In the rows, 128 means zero.
Families of rows that turns and mirrors carry onto each other, the same ones carrying the whole set onto itself: the rest of each named row's family, in list order
4 families of 8 rows
Z_185: [119 159 145 162 122 142 133 121]
Z_278: [ 89 135 141 111 134 121 142 158]
Z_912: [ 86 149 133 155 125 146 155 162]
Z_662: [117 147 149 117 132 129 137 108]
Z_799: [120 167 152 131 129 130 126 124]
Z_855: [114 140 141 159 125 144 144 105]
Z_175: [104 160 151 142 132 141 132 108]
Z_552: [102 111 135 133 117 128 152 163]
Z_426: [ 91 131 144 116 125 126 140 166]
Z_522: [137 135 138 155 118 135 146 119]
Z_681: [103 108 129 131 124 125 159 153]
Z_100: [ 83 140 134 144 126 138 150 169]
Z_560: [ 86 140 137 128 129 131 149 171]
Z_480: [ 95 126 131 128 125 129 157 170]
Z_778: [101 159 160 147 132 140 127 118]
Z_466: [133 143 147 134 125 129 141 110]
Z_946: [ 73 149 142 143 134 137 136 156]
Z_319: [122 156 150 150 127 138 135 110]
Z_585: [116 145 159 115 133 124 133 120]
Z_251: [ 87 156 140 123 131 134 149 165]
Z_966: [131 118 147 135 123 127 149 114]
Z_297: [ 88 123 136 158 118 141 147 163]
Z_162: [105 133 132 115 126 127 163 164]
Z_837: [114 133 148 167 123 142 143 114]
Z_331: [ 79 144 146 141 125 137 134 166]
Z_183: [ 92 127 129 145 122 135 158 168]
Z_118: [138 143 144 123 123 123 139 122]
Z_646: [103 125 125 147 120 138 168 160]
Z_650: [125 156 153 133 129 131 133 111]
Z_996: [127 128 140 133 124 131 149 106]
Z_444: [ 87 124 130 163 124 140 152 152]
Z_815: [130 143 145 150 123 135 142 108]

The rest of the family of Z_251: Z_185, Z_912, Z_799, Z_522, Z_162, Z_118, Z_646
The rest of the family of Z_175: Z_662, Z_855, Z_552, Z_426, Z_297, Z_331, Z_996
The rest of the family of Z_319: Z_100, Z_560, Z_480, Z_466, Z_183, Z_650, Z_815

Families of rows that turns and mirrors carry onto each other, the same ones carrying the whole set onto itself: the rest of each named row's family, in list order
4 families of 8 rows
Z_723: [125 123 108 127 113 126 127 109 135 108 135 125 106 145 110 141 137 129
 132 140 131 134 115]
Z_785: [110 138 113 120 129 169 130 126 148 122 135 134 136 138 132 135 108 122
 178 151 116 114 121]
Z_616: [107 134 128 130 137 143 131 126 130 111 148 120 123 161 135 154 107 117
 130 118 117 124  92]
Z_110: [102 126 117 118 123 164 139 116 146 164 102 148 148 118 145 132 127 133
 162 139 104 101 145]
Z_881: [107 110 115 136 120 155 133  98 160 169 107 143 136 125 133 148 139 135
 144 134 102  90 128]
Z_154: [127 129 127 124 103 126 121 118 126 159  95 152 133 114 128 133 141 139
 117 132 130 122 149]
Z_385: [131 140 112 104 111 133 122 112 129 110 139 127 110 134 115 122 126 138
 133 132 135 139 124]
Z_122: [124 133 145 128 112 106 130 125 114 136 132 135 132 127 139 150 127 136
  96 115 124 145 136]
Z_874: [118 111 111 125 106 120 136 100 132 149 102 139 118 127 122 138 155 141
 114 128 119 122 139]
Z_332: [111 128 120 115 121 168 127 103 157 171 114 146 144 116 139 131 125 142
 152 128 105  92 136]
Z_841: [109 127 128 121 124 114 140 119 108 126 122 127 118 148 136 145 134 131
  96 106 122 137 117]
Z_219: [112 126 112 106 109 129 142 116 119 146  96 143 131 118 135 123 144 140
 132 132 121 132 158]
Z_768: [124 142 146 137 126 132 121 132 132 113 162 127 133 142 135 159 101 122
 128 128 122 136 110]
Z_468: [118 144 134 115 131 141 129 119 135 108 170 119 127 144 137 144 101 129
 134 116 115 134 106]
Z_311: [118 135 134 105 117 114 139 112 114 131 140 127 123 130 140 135 128 144
  99 102 117 145 133]
Z_618: [112 126 151 136 120 132 132 118 134 176 118 147 155 115 155 157 125 137
 111 113 103 112 142]
Z_920: [109 137 132 123 132 137 143 126 132 105 168 120 134 145 144 152 104 122
 146 130 107 142 118]
Z_25: [112 134 151 144 133 157 123 125 153 153 149 138 155 130 151 165  99 124
 142 127 102 105 115]
Z_367: [127 142 128 136 122 162 107 129 153 127 137 138 135 135 122 145 105 121
 161 151 129 110 111]
Z_378: [ 97 120 136 120 124 131 156 113 129 165 121 139 151 118 163 148 131 139
 123 113  91 124 153]
Z_540: [104 134 140 121 139 167 132 112 155 153 154 131 150 131 155 150 100 132
 146 113  94 100 114]
Z_694: [120 128 114 102 105 130 131 102 128 155 105 142 125 113 130 120 146 149
 119 121 122 123 149]
Z_535: [120 140 116 115 126 171 117 113 158 125 148 130 129 135 125 132 106 130
 167 141 118 108 110]
Z_288: [110 129 132 114 118 109 152 120 112 122 140 128 130 131 146 142 129 136
 113 116 111 154 144]
Z_239: [ 95 118 132 127 130 135 144 112 125 169 103 139 140 135 153 151 136 134
 105 102 102 106 127]
Z_541: [136 140 123 125 108 127 112 128 126 115 127 138 119 133 113 134 126 129
 128 143 144 140 126]
Z_728: [104 127 139 113 124 139 142 104 133 175 122 139 147 116 159 142 127 146
 112 100  95 110 141]
Z_978: [114 122 112 139 127 161 124 109 162 127 140 130 124 145 120 151 119 122
 161 146 113 103 104]
Z_668: [120 139 109 109 114 133 133 126 121 104 129 130 117 138 121 126 126 129
 148 145 133 145 133]
Z_165: [118 129 131 135 118 162 115 119 154 171 106 153 150 116 136 144 122 131
 149 140 115  94 133]
Z_699: [ 96 128 138 130 138 158 146 119 149 147 149 133 156 131 161 158 104 125
 156 126  88 111 128]
Z_400: [ 94 124 134 136 143 164 135 118 146 154 130 133 144 147 151 160 110 121
 139 115  98  92 102]

The rest of the family of Z_154: Z_122, Z_768, Z_618, Z_25, Z_367, Z_541, Z_165
The rest of the family of Z_400: Z_723, Z_616, Z_881, Z_874, Z_841, Z_239, Z_978

Families of rows that turns and mirrors carry onto each other, the same ones carrying the whole set onto itself: the rest of each named row's family, in list order
5 families of 6 rows
Z_595: [144 119 118 139  99  84 153 134 107 103 132 125]
Z_957: [145  94 178 155 117 110 131 119  87 112 143 164]
Z_925: [150 130 131 141 104  77 162 136 103 100 120 128]
Z_860: [149  98 175 149 132 102 141 120  98 115 132 177]
Z_379: [139 113 159 167 118 128 113 117  95 136 130 145]
Z_551: [138 118 132 141 110  78 155 145  95 101 122 116]
Z_763: [138  85 165 156 133  96 138 114  96 118 136 169]
Z_476: [128  95 127 163 123  96 137 112  91 135 142 152]
Z_7: [137 100 125 155 115  94 151 121  87 131 148 155]
Z_832: [159 132 165 138 116  84 152 136 114  92 105 141]
Z_388: [165 125 165 142 118  91 140 132 117  80 113 135]
Z_849: [148 117 174 136 124  85 147 146 106  90 109 132]
Z_339: [134  98 138 160 105 107 136 119  80 127 153 146]
Z_698: [139 121 145 165 130 121 119 117 105 144 120 151]
Z_211: [149 140 145 149 116 110 122 131 127 113 104 123]
Z_623: [151 147 141 150 114  95 139 134 117 113  99 123]
Z_921: [157 115 170 131 115  88 146 135 117  83 118 148]
Z_135: [140 137 148 150 124 100 131 142 110 114  98 111]
Z_831: [131  97 134 161 103 102 137 113  94 137 144 159]
Z_970: [132 106 155 167 136 114 117 110 104 138 122 156]
Z_929: [156 117 172 135 128  82 142 136 115  87 110 132]
Z_519: [157 140 138 154 114 101 129 131 118 103 110 112]
Z_189: [147  91 172 158 125 105 136 116  95 110 144 168]
Z_857: [140  93 169 153 113 101 136 113 100 122 137 177]
Z_228: [157 122 130 144 105  80 152 133 105  89 131 123]
Z_736: [145 136 141 150 125  97 126 134 120 112 103 110]
Z_717: [141 113 155 172 129 125 114 113 104 133 130 148]
Z_375: [146 116 130 138 114  73 154 136 103  98 127 118]
Z_3: [137  97 129 166 113 104 137 116  87 129 154 147]
Z_537: [136 110 156 166 116 118 118 111 109 142 124 161]

The rest of the family of Z_929: Z_189, Z_736, Z_717, Z_375, Z_3
The rest of the family of Z_228: Z_763, Z_476, Z_388, Z_970, Z_519
The rest of the family of Z_339: Z_957, Z_379, Z_551, Z_849, Z_135

Families of rows that turns and mirrors carry onto each other, the same ones carrying the whole set onto itself: the rest of each named row's family, in list order
5 families of 6 rows
Z_220: [127 107 137 138 120 120 122 114 160  93 129 138 132 151 147 139 147 159
 128 126]
Z_130: [128 147 136 132 115 136 121 130 124 154 111 129 143 115 113 139 125 145
  88 154]
Z_137: [131 117 129 145 138 120 117 108 143  98 135 103 125 147 127 110 113 147
 138 140]
Z_588: [130 159 136 123  98 125 119 133 118 144 119 121 146 129 124 150 165 146
 109 124]
Z_49: [150 155 120 136 108 119 135 124 114 140  95 141 159 130 130 139 145 125
 121 125]
Z_146: [119 106 132 149 143 129 118 112 144 105 142 121 147 148 136 114 120 162
 127 123]
Z_173: [132 162 112 142 120 139 145 123 107 146 106 134 119 134 113 157 149 139
 134 122]
Z_14: [149 152 124 110  93 120 126 129 131 140 105 127 138 133 121 146 152 119
 121 132]
Z_253: [122 165 122 134 130 147 131 138 106 150 132 114 138 119 116 131 128 158
 111 130]
Z_153: [131 147 121 144 127 142 136 118 117 159  99 138 127 125 103 147 118 137
 106 148]
Z_603: [144 152 106 135 131 136 135 123 115 156 107 139 123 116 104 148 135 132
 127 124]
Z_601: [143 164 127 122 116 133 135 146 126 137 114 136 154 116 141 129 126 150
  99 139]
Z_523: [126 107 119 162 138 126 138 109 134  90 123 139 124 141 137 129 131 154
 148 132]
Z_24: [145 158 103 128 125 142 148 128 117 143 107 129 117 128 110 138 118 125
 136 136]
Z_210: [120 117 139 132 112 129 125 114 140  97 125 131 120 161 147 146 162 153
 138 121]
Z_935: [136 117 139 129 121 113 112 111 163  95 131 112 120 156 135 127 132 148
 130 137]
Z_303: [146 149 124 121 105 120 117 131 123 147 110 135 139 110 117 150 159 134
 112 129]
Z_858: [113 109 134 130 127 134 116 118 169 113 149 125 122 144 147 140 137 134
 126 122]
Z_853: [137 156 120 121 130 139 120 140 122 155 127 125 137 104 114 132 127 150
 103 131]
Z_326: [110 104 121 154 140 132 117 109 136 114 148 113 137 133 134 120 124 124
 141 124]
Z_123: [100 109 135 155 134 132 129 119 138 114 142 116 146 143 134 108 111 148
 122 140]
Z_141: [136 142 132 137 103 125 126 118 122 152  94 139 138 124 110 155 143 130
 102 148]
Z_572: [138 157 124 112 116 137 123 142 122 144 129 109 147 116 119 117 118 139
 107 141]
Z_46: [138 118 125 147 126 116 128 108 146  86 121 121 107 146 132 128 127 142
 148 145]
Z_748: [109 108 146 138 106 118 125 116 162 109 128 133 138 158 144 139 145 140
 119 133]
Z_536: [115 110 121 151 123 130 131 119 143  92 136 134 112 120 149 140 142 129
 146 140]
Z_507: [115 119 120 155 138 143 140 113 113  96 129 126 113 147 138 127 132 156
 152 129]
Z_632: [145 162 113 132 136 143 146 128 126 154 105 142 142 140 124 137 114 137
 117 121]
Z_440: [109 111 121 164 125 130 152 113 138 101 117 142 114 146 136 137 127 137
 145 144]
Z_854: [110 116 141 135 131 137 113 118 127 107 148 107 142 153 141 115 135 163
 125 122]

The rest of the family of Z_253: Z_588, Z_173, Z_210, Z_507, Z_854
The rest of the family of Z_24: Z_14, Z_123, Z_572, Z_748, Z_440
The rest of the family of Z_858: Z_49, Z_601, Z_326, Z_536, Z_632

Families of rows that turns and mirrors carry onto each other, the same ones carrying the whole set onto itself: the rest of each named row's family, in list order
4 families of 8 rows
Z_348: [149 147 123 137 140 140 131 120 164]
Z_644: [130 116 154 130 117 120 106 124 114]
Z_759: [100 141 126 120 124 111 108 136 149]
Z_226: [132 109 151 126 110 121 111 136 120]
Z_686: [141 162 138 117 128 154 121 126 159]
Z_743: [117 132 152 114  97 113 117 140 139]
Z_615: [151 152 123 137 143 137 137 129 154]
Z_985: [134 148 138 140  98 164 124 119 132]
Z_569: [110 113 128 134 140 115 109 123 134]
Z_843: [133 139 140 136  98 167 131 119 143]
Z_826: [141 158 139 112 122 158 120 125 157]
Z_567: [115 115 127 138 141 118 103 130 134]
Z_243: [143 130 123 152 112 151 141 113 136]
Z_105: [133 106 152 132 114 119 110 134 124]
Z_678: [122 128 148 106  98 115 112 138 138]
Z_515: [119 112 127 138 137 119 102 127 126]
Z_876: [132 138 141 130 104 170 133 119 136]
Z_932: [151 150 119 132 136 135 132 115 161]
Z_262: [146 130 128 154 118 146 141 109 144]
Z_126: [101 141 125 121 130 110 108 132 143]
Z_514: [153 149 119 140 135 133 131 113 155]
Z_886: [104 137 125 112 124 108 113 136 149]
Z_39: [142 140 131 157 121 141 144 110 135]
Z_434: [143 129 120 150 117 147 143 108 140]
Z_287: [144 160 130 120 119 159 116 138 152]
Z_72: [126 137 142 108  96 113 108 139 129]
Z_354: [107 141 119 113 126 111 117 144 140]
Z_840: [133 145 141 129 104 170 132 126 138]
Z_821: [115 138 148 108 101 111 119 142 137]
Z_391: [126 105 151 128 114 122 106 126 122]
Z_416: [112 121 130 134 146 118 114 128 123]
Z_352: [138 156 136 119 119 161 121 131 162]

The rest of the family of Z_567: Z_759, Z_743, Z_826, Z_105, Z_876, Z_932, Z_434
The rest of the family of Z_126: Z_226, Z_686, Z_243, Z_515, Z_514, Z_840, Z_821

Families of rows that turns and mirrors carry onto each other, the same ones carrying the whole set onto itself: the rest of each named row's family, in list order
4 families of 8 rows
Z_432: [148  94 110  85 131 134 107 113 113 132 114 146 106 142 142 123 156 152
 105 156 129 155 120]
Z_738: [136  98 117  92 123 129 119 116 121 143 115 151 110 141 144 115 159 152
 101 141 123 139 124]
Z_666: [152 123  82  90 159 120 122 122 136 139 122 142 120 113 130 115 160 106
 111 139  95 126 104]
Z_227: [136  91 108  94 105 173 126 115 124  96 115 126 128 136  96 136 160 137
 125 131 126 166 152]
Z_614: [143 109  77 106 123 156 134 130 150 100 126 122 140 113  89 118 159  84
 128 120  99 138 131]
Z_451: [138  89  55  82 110 156  97 107 119 123 110 135 121 134 102 119 170 113
 105 156  96 137 115]
Z_982: [154 104  72  99 131 162 122 125 143  88 129 116 136 114  86 121 159  84
 130 136 107 152 124]
Z_775: [146 109 128 113 151 147 138 141 155 105 129 146 129 134 112 123 142 118
 122 123 135 147 132]
Z_404: [143  93  60  78 104 144 104  99 109 125 115 119 117 121 117 113 176 119
 109 153  95 144 117]
Z_975: [139  80 103 100  94 170 119 121 126  93 117 126 127 143 101 125 155 130
 122 138 132 167 147]
Z_397: [147  93  60  71 104 161 107 103 109 125 114 138 123 136 103 122 158 115
 109 160 101 139 116]
Z_692: [182 102  92 102 104 132  99 118 138 111 129 133 151 142 121 119 177 119
 143 135 112 142 129]
Z_913: [143  86 103  89 101 170 115 118 121  87 113 132 115 134  94 125 168 136
 116 133 141 155 142]
Z_399: [138  87  95  94  97 164 117 119 131 104 115 128 113 131  93 130 160 139
 110 133 148 166 143]
Z_894: [115  98 102  89 144 166 139 134 118 126  99 128 104 116  98 122 138 115
  95 139 114 144 123]
Z_114: [141 108  74  93 125 157 125 141 148 103 132 118 136 119  88 133 154  86
 122 122  93 136 130]
Z_409: [144 108 129 119 153 141 140 133 151  98 117 132 133 128 124 121 151 121
 117 128 137 147 136]
Z_645: [170 100  96  99 109 123 105 118 138 110 138 133 143 133 131 114 186 114
 143 150 133 144 129]
Z_561: [113  95  89  90 148 167 136 122 125 113 106 133 104 117 102 116 136 123
  90 124 104 143 115]
Z_494: [140 109  83 100 156 120 126 122 142 136 131 134 132 117 140 105 153 100
 116 142  95 133 102]
Z_859: [151 113 128 121 148 128 137 140 153 113 124 132 124 123 123 126 155 120
 123 118 119 159 139]
Z_161: [177 106  84 101 109 124 102 109 146 106 139 140 143 140 133 118 177 121
 138 139 113 150 128]
Z_235: [161 117  80  97 147 116 117 128 137 141 124 143 118 123 130 111 152  98
 106 147  95 132 102]
Z_433: [142 103  69 104 133 154 121 140 138  86 135 113 141 119  90 115 163  92
 127 125 104 145 129]
Z_157: [139  87  57  71 104 148 102 108 113 125 126 135 115 123 109 109 170 115
 115 147  99 140 108]
Z_617: [156  99 114  99 126 132 118 103 114 135 106 150 112 141 137 114 159 149
 109 156 127 161 125]
Z_796: [153 114 132 110 144 133 146 136 143 109 130 134 125 121 128 121 145 123
 128 121 131 157 136]
Z_245: [141  92 116  86 124 136 121 101 126 138 109 153 107 132 144 115 158 145
 105 150 133 143 114]
Z_445: [115 105  96  90 147 157 145 124 124 125 109 135  96 117 104 128 135 117
  89 142 109 155 124]
Z_558: [127  96  90  87 149 167 134 129 119 126 104 135 105 119 102 107 143 110
  81 123 105 151 121]
Z_417: [151 114  93  97 157 127 124 122 132 126 128 139 133 123 137 106 158  98
 121 143  82 125 105]
Z_148: [162 106  98 104 107 123 107 111 144 105 139 131 141 136 128 129 175 127
 150 153 124 140 127]

The rest of the family of Z_433: Z_913, Z_409, Z_645, Z_561, Z_494, Z_157, Z_245
The rest of the family of Z_558: Z_738, Z_982, Z_775, Z_404, Z_399, Z_417, Z_148
The rest of the family of Z_859: Z_227, Z_397, Z_692, Z_114, Z_235, Z_617, Z_445

